In the rows, 128 means zero.
Turns, then the turns between two rows, first turn first; the first pair answered
vibip (before |-> after):
[108 146 122 132 134 149 122 149 134 117 113 155 115 147 134 110 100] |-> [128 139 142 116 142 115 149 153 131 129 124 160 100 152 116 111 109]
[146  82 167  78 140  78 124 137 113 118 121  93 123 111 100 107 161] |-> [ 95 108 125 121 124 153  69 134 120  80  96  88 164  97 139 102 137]
[114 145 150  80 155 158 125 103 114 129 116 128 133 112 146 130 105] |-> [131 163 149 140 163 136  94 136 131 146 130 158 122 112 158 126 129]
[136 141 149 119 161 122 146 165 152 138 129 160  94 151 137  96 109] |-> [113 135 136  87 149 156 159 138 145 115 114 136 110 147 136 100  84]
Vuni (before |-> after):
[140 115 126 136 176 101 105 130 145 165 136 135 124 123 106 135 168] |-> [147 116 132 136 161  84 120 133 146 165 140 142 119 126 106 136 168]
[129 137 120 156 197 135  97 136 124 145 125 134 121 135 129 119 151] |-> [147 144 134 167 162 104 115 158 134 147 140 161 106 141 131 122 149]
[116 162 127 116  68 121 152 160 133  94 130 158 106 150 149 117  80] |-> [112 146 127  80  76 136 168 132 123  89 119 131 113 146 141 120  76]
Sobi (before |-> after):
[118 100 134 110 102 138 156 128 110 123 113 109 137 116 111 170 141] |-> [120  96 140 102 161 130 154 133 103 140 111 112 121 135 101 152 145]
[188  98 162  86 200  59 120 113 125 169 112 135 102 165  88 112 149] |-> [169 104 144 154  17  72 120 101 136 125 128 129 166 117 127 178 153]
[ 99 111  76 113 121 148 107 110 134 119 104 163 136 129 187 142  76] |-> [126 109  89 129 192 126  84 126 128 155 109 172 117 131 171 131 117]
Then:
Between the rows of a pair lie two turns.
[121 122 122  84 184 150 156 139 121 112 115 107 111 140 110  95  99] |-> [130 151 116 162 155 123 129 185 146 112 137 163 101 139 140  94 113]
vibip then Vuni
[ 94 118 123 134 135 161 112  95 130 115 110 102 159 102 121 145 150] |-> [111 104 138 106 137 133 144  88 119 129 116  91 144 111 102 148 157]
vibip then vibip
[122 153 113 149  90 129 115 142 138 112 127 145 134 118 153 131 119] |-> [137 150 118 159 136 111 101 153 135 136 135 155 125 124 146 125 141]
Sobi then Sobi
[124 139 115 213  91 112  91 148 149 123 154 143 158 119 147 162 186] |-> [108 127 129  54 118 135 204 126 124  86 121 126 109 169 120 115  86]
Vuni then Sobi
[139 113 124 159 131 116 128 133 137 148 126 136 135 117 121 154 162] |-> [120 113 113 129 145 145 124 111 125 137 109 107 152 116 118 154 146]
vibip then Vuni
[114 122 120 203  74 150  91 110 137 138 137 105 177  84 155 167 163] |-> [129 163 126 198 193 127  86 177 151 160 134 167 104 133 157  95 142]
Sobi then vibip
[112 162 128 123 142 112 131 139 150 109 123 155  87 146 144 106 103] |-> [132 149 140 126  98  79 155 128 145 117 140 156  92 134 132 132 117]
Sobi then Vuni
[ 85  86 129  75 114 167 133 105 100  95 112 101 168 134 131 133 111] |-> [132  95 146 149 191 104  87 152 113 158 140 143 138 139 119 119 180]
Sobi then Vuni
[144  94 150 117 137 126 138  84 106 146 127  95 141 112 101 139 172] |-> [143 114 137 173 160 132  95 111 119 156 129 120 138 106 121 126 186]
Vuni then Vuni
[110 127 109 142  84 167  90 141 133  98 112 129 120 107 166 139 103] |-> [127 127 125 104 172 147 107 158 126 123 110 138  78 140 143 100  98]
Vuni then Sobi
[152 130 118 132 166  98  92 121 134 166 130 127 134 125 117 123 160] |-> [129 138 103 146 158 129  71 121 138 147 119 122 152 120 135 121 148]
vibip then vibip
[124 146 103 190 139 124  57 137 158 148 139 120 153 128 163 122 139] |-> [162 142 134 148 148  64 117 158 157 167 157 152 105 155 138 103 132]
Sobi then vibip
[151 120 144 139 160 123 112 136 129 159 132 140 122 127 125 124 157] |-> [141 106 144 132 137 139 109 112 122 157 128 117 139 116 121 148 160]
vibip then Sobi
[155  95 164  63 222 123 146  72  82 175 129  74 125 133 109 136 164] |-> [131 171 121 228 163 152  46 151 130 138 139 150 143 122 194 117 161]
vibip then Vuni
[142 119 148 145 161 123  83 155 143 152 145 114 106 121 148  82 110] |-> [138 121 149 140  70 117 118 151 150 127 151 117 117 111 158 100  90]
Vuni then Sobi
[201 122 145 186  34  78 166 140 122 121 150 142 145 116 141 125 138] |-> [175 130 124 206  27 115 136 137 126 100 142 137 162 113 165 126 127]
vibip then vibip
[158 123 153 175 104 102 127 142 139 146 136 156  74 124 135 185 175] |-> [124 154 134 175  83 147 130 154 146 100 114 174  75 136 165 164 120]
Sobi then vibip
[158 100 144  38  89  85 219 118 120 143 128 107  83 132  85 150 114] |-> [161 101 138  80  33  74 203 119 125 142 144 113 105 113  95 177 136]
Sobi then Sobi
[117 120 141  61 174 156 124 126 112 120 153 146  95 141 124  77 101] |-> [103 121 132  85  65 171 134 114 121  87 156 141 133 112 149 108  90]
Sobi then Sobi
[128 130 121 129 205 104 112 142 120 146 133 174 108 168 157  99 135] |-> [102 140 103 140 189 145  94 141 124 123 120 165 128 162 173  98 120]
vibip then vibip
[114 163 143 182  89 136 122 122 175 112 145 136 161 107 156 129 156] |-> [117 141 157 125  62 128 173  93 159 104 143 112 160 109 131 138 139]
Vuni then Vuni
[125  90 138  74 195 140 134  93 110 143 112  74 128 142  91 127 138] |-> [129 105 128 115 231 142  90 112 116 153 117  94 131 144 102 114 154]
Vuni then vibip
[127 125 127 101 114 121 146 138 163 144 133 154 121 135 119 121 113] |-> [136 119 132 119 135 114 122 134 162 166 138 147 127 122 111 134 145]
Vuni then Sobi
[115 119 121 166 138 111  97 182 145 127 153 172 129 155 123 119 177] |-> [123  90 145  81  92  93 172 144 126 117 157 140 122 154  96 132 155]
Vuni then Vuni
[108 174 113  86  87 185 191 104 121 117 158 146  97 153 148 131  90] |-> [103 158 113  67 159 211 166  83 109 139 146 113 103 148 128 128 118]
Sobi then vibip
[126 125 106 111  99 139 135 107 129 115 130 128 150 128 147 124 114] |-> [129 138 107 111 110 132 142 121 134 119 131 147 129 144 147 105 106]
vibip then Sobi
[106 169 108 138 120 118 134 177 135 101 120 194  90 158 165  98  69] |-> [147 153 132 152 154  63 134 181 136 152 142 200  80 155 135 109 125]
Vuni then Sobi
[108 157 107 152  95 147 119 156 152  94 119 148 131 129 175 112  89] |-> [146 115 145  71 120  97 183 121 130 129 125 123 102 137 114 121 106]
vibip then Vuni
[120 141 126 125  84 136 124 129 134 120 114 129 147 127 141 130 114] |-> [140 130 141 106  88 105 148 126 133 136 126 128 133 131 123 135 122]
vibip then Vuni
[182 129 152 107 130  87 179 116 153 134 159 140  81 188 112  98 138] |-> [105 157  95 134 114 198 112 102 159  76 117 115 132 175 172  97 100]
vibip then Vuni
[148 107 153 113 129  97 147 131 125 145 145 136 107 131 105 127 165] |-> [ 90 120 115 131 127 177 101 114 125 110 113 110 142 120 136 126 137]
Vuni then vibip
[119 153 114 129 149 165 101 158 102 147  94 116 138 137 141  99 113] |-> [124 164 113 152 108 141 112 174 110 143 109 138 132 141 153 106 110]
Vuni then Sobi
[130 142 134 133  95  91 123 125 121 155 136 137 151 116 102 128 127] |-> [128 134 140  94 119 102 136 110 115 153 123 123 149 127  91 123 111]
Vuni then Sobi
[123 135 132 166  63  95 122 125 138 114 139 152 153  97 152 160 141] |-> [146 132 151 162 165  72 106 140 131 153 141 165 120 120 123 133 168]
Sobi then Sobi
[136 138 124 140 173 134 128 123 119 125 121 141 119 147 131 109 123] |-> [142 131 124 177 121 116 119 118 122 130 134 138 137 124 133 139 153]
vibip then Sobi
[153 170 141 104 125 127 161 142 156 136 118 120 137 121 125  99 106] |-> [154 176 134 137 145 130 129 150 157 144 121 130 139 115 131  98 127]
vibip then Sobi
[140 111 152  69  95  71 195 112 152 123 122 135  70 103  92 134  96] |-> [ 91 113 113  92 204 170  98  85 146 125  81  88 109  90 104 124 109]
Vuni then Vuni
[147 143 116 120 162 134 129 132 119  87 132 105 139 138 131 142 103] |-> [161 139 124 127 168 111 134 146 119 103 144 115 128 141 126 139 114]
Vuni then vibip
[ 93 152 110  93 121 203 151 131 128  79  99 132 117 144 151  89  23] |-> [169 148 159 120 111  83 190 178 139 128 154 188  68 159 123  92  71]
vibip then Vuni
[129 106 153 104 109 120 141 115 136 131 120 126 137  90 103 152 116] |-> [122 125 147 153  99 129 109 130 146 123 121 147 143  86 129 151 118]
vibip then Vuni
[141 171 133 120 131 116 144 187 145 121 135 183 100 149 155 100  98] |-> [120 174 119 119 119 151 130 180 146  99 121 176 114 141 166 100  83]
vibip then vibip
[112 127 104 149 171 149  80 120 127 123 127  93 154 115 122 129 161] |-> [118 111 114 129  79 125 131 102 124 105 136  90 163 104 124 158 148]
vibip then Sobi
[107 136 101 158 145 170  85 123 139 141  94 117 164 115 122 127 147] |-> [ 97 154 100 124 108 172 129 132 144 108  90 139 143 135 131 105  86]
Vuni then Sobi
[165 109 146 117 185 103 119 124 129 164 135 115 111 125 113 127 159] |-> [131 106 129 129  73 134 127  96 130 124 128  91 160  96 139 168 138]
Sobi then Vuni
[ 93  93 114  75 177 130 122 154 138 125  93 117 151 137 118 103 113] |-> [ 84  93 102  92 101 139 127 148 145 100 103 113 178 120 133 128 102]
Sobi then Sobi
[164 131 135  86  95 115 184 132 119 112 124 111 106 154 119 157 110] |-> [138 160 104 182 144 161  88 161 135 119 112 127 134 140 153 144 138]
Vuni then vibip
[142 135 155  99 151 104 164 132 127 134 132 134 103 142 127 109 119] |-> [124 152 138 157 175 134 102 141 137 137 126 133 123 130 145 113 142]
vibip then Sobi
[102 126 146  71 128 172 147 118 109 123 112 120 159 144 123 141 103] |-> [140 114 167  74 143 115 166 134 114 158 129 144 131 152 100 140 131]
vibip then vibip
[161 131 127 142 194 132 117 129 102 140 100 122 122 152 132 123 107] |-> [167 127 130 177  84 106 127 124 109 125 124 129 148 128 144 159 114]
Sobi then Vuni
[165 155 132 121 123 128 166 164 133 137 146 173  78 132  89  85 120] |-> [153 151 125 118  92 140 180 161 133 116 146 164  88 129  98  92 103]
Sobi then Sobi
[145 120 134 164 127  99 123 162 143 153 159 149 114 124 136 133 127] |-> [107 108 120 116  88 153 138 126 135 118 134 110 143 114 142 142  88]
Vuni then vibip
[115 124 131 144  95 139 127 134 141 122 121 145 133 118 139 154 140] |-> [118 117 134  94 148 143 149 132 131 127 108 136 113 140 124 131 124]
Vuni then Sobi
[152 171 129 151 116 117 120 178 106 143 114 151 141 160 146  84 123] |-> [175 146 148 140 112  85 135 161  99 165 124 133 148 150 119 105 155]
vibip then Sobi
[124 109 134 130 150 138 118 110 123 145 113  90 141 115 124 149 159] |-> [137 104 138 120 151 125 133 111 119 147 120  91 131 120 113 148 162]
Vuni then vibip
[116 141 124  98  88 144 152 137 151 107 125 137 130 145 153 110  93] |-> [136 134 139  84  95 122 169 140 146 122 131 144 117 151 137 110 102]
vibip then vibip
[147 113 140 125 117  64 152 128 126 149 134 165  96 141 118 156 132] |-> [ 83 121  99 126 113 162 109 104 124 106  95 130 141 131 149 158  93]
vibip then Vuni
[136 133 135 147  61 108 154 141 137 123 144 154 123 120 143 136 113] |-> [113 110 126  90 104 153 150  94 120 112 118 100 147 115 131 140 107]
Vuni then Vuni
[132 104 106 124 150 161 104 104 124 115  95  95 149 116 137 129 119] |-> [165 101 124 140 169 120 106 116 125 148 114 109 132 121 121 127 156]
Sobi then vibip
[ 83 135 138  93 137 112 133  84 108 127 143 151 124  87 124 158 114] |-> [ 83 137 138 115 126 105 124  87 110 132 145 155 132  83 123 171 130]
Sobi then Sobi
[127 184 105 150 124 139 174 157 121 100 115 149 127 137 141  85 116] |-> [150 172 119 164 155 104 163 164 116 128 128 153 118 139 128  91 150]
Vuni then Sobi
[103 116 107 111  71 165 152 107 123  91 113 106 149 127 128 143  83] |-> [150 123 133 141 212 113 117 152 125 156 128 143 102 152 104 104 140]
Sobi then Vuni
[144 111 137 135 145 109 111 136 116 140 135 134 110 118 100 137 154] |-> [128 123 124 160 144 132  84 142 124 130 127 137 120 113 116 138 149]
vibip then vibip
[149 157 116 144 114  98 137 125 161 123 137 115 146 100 120 128 149] |-> [132 175 107 145 132 122 123 139 168 113 128 124 143 110 137 112 128]
Sobi then vibip
[152 130 128 142 174 113 113 134 128 157 135 131 120 137 115 135 157] |-> [162 120 136 123 147  93 136 129 124 154 145 131 114 137 107 136 152]
Vuni then Vuni
[161  67 135 111 184 110 121 107 114 176 115 112 128 121 100 130 183] |-> [126 105  96 186 161 164  61 136 135 146 103 137 151 117 154 120 165]
vibip then Vuni
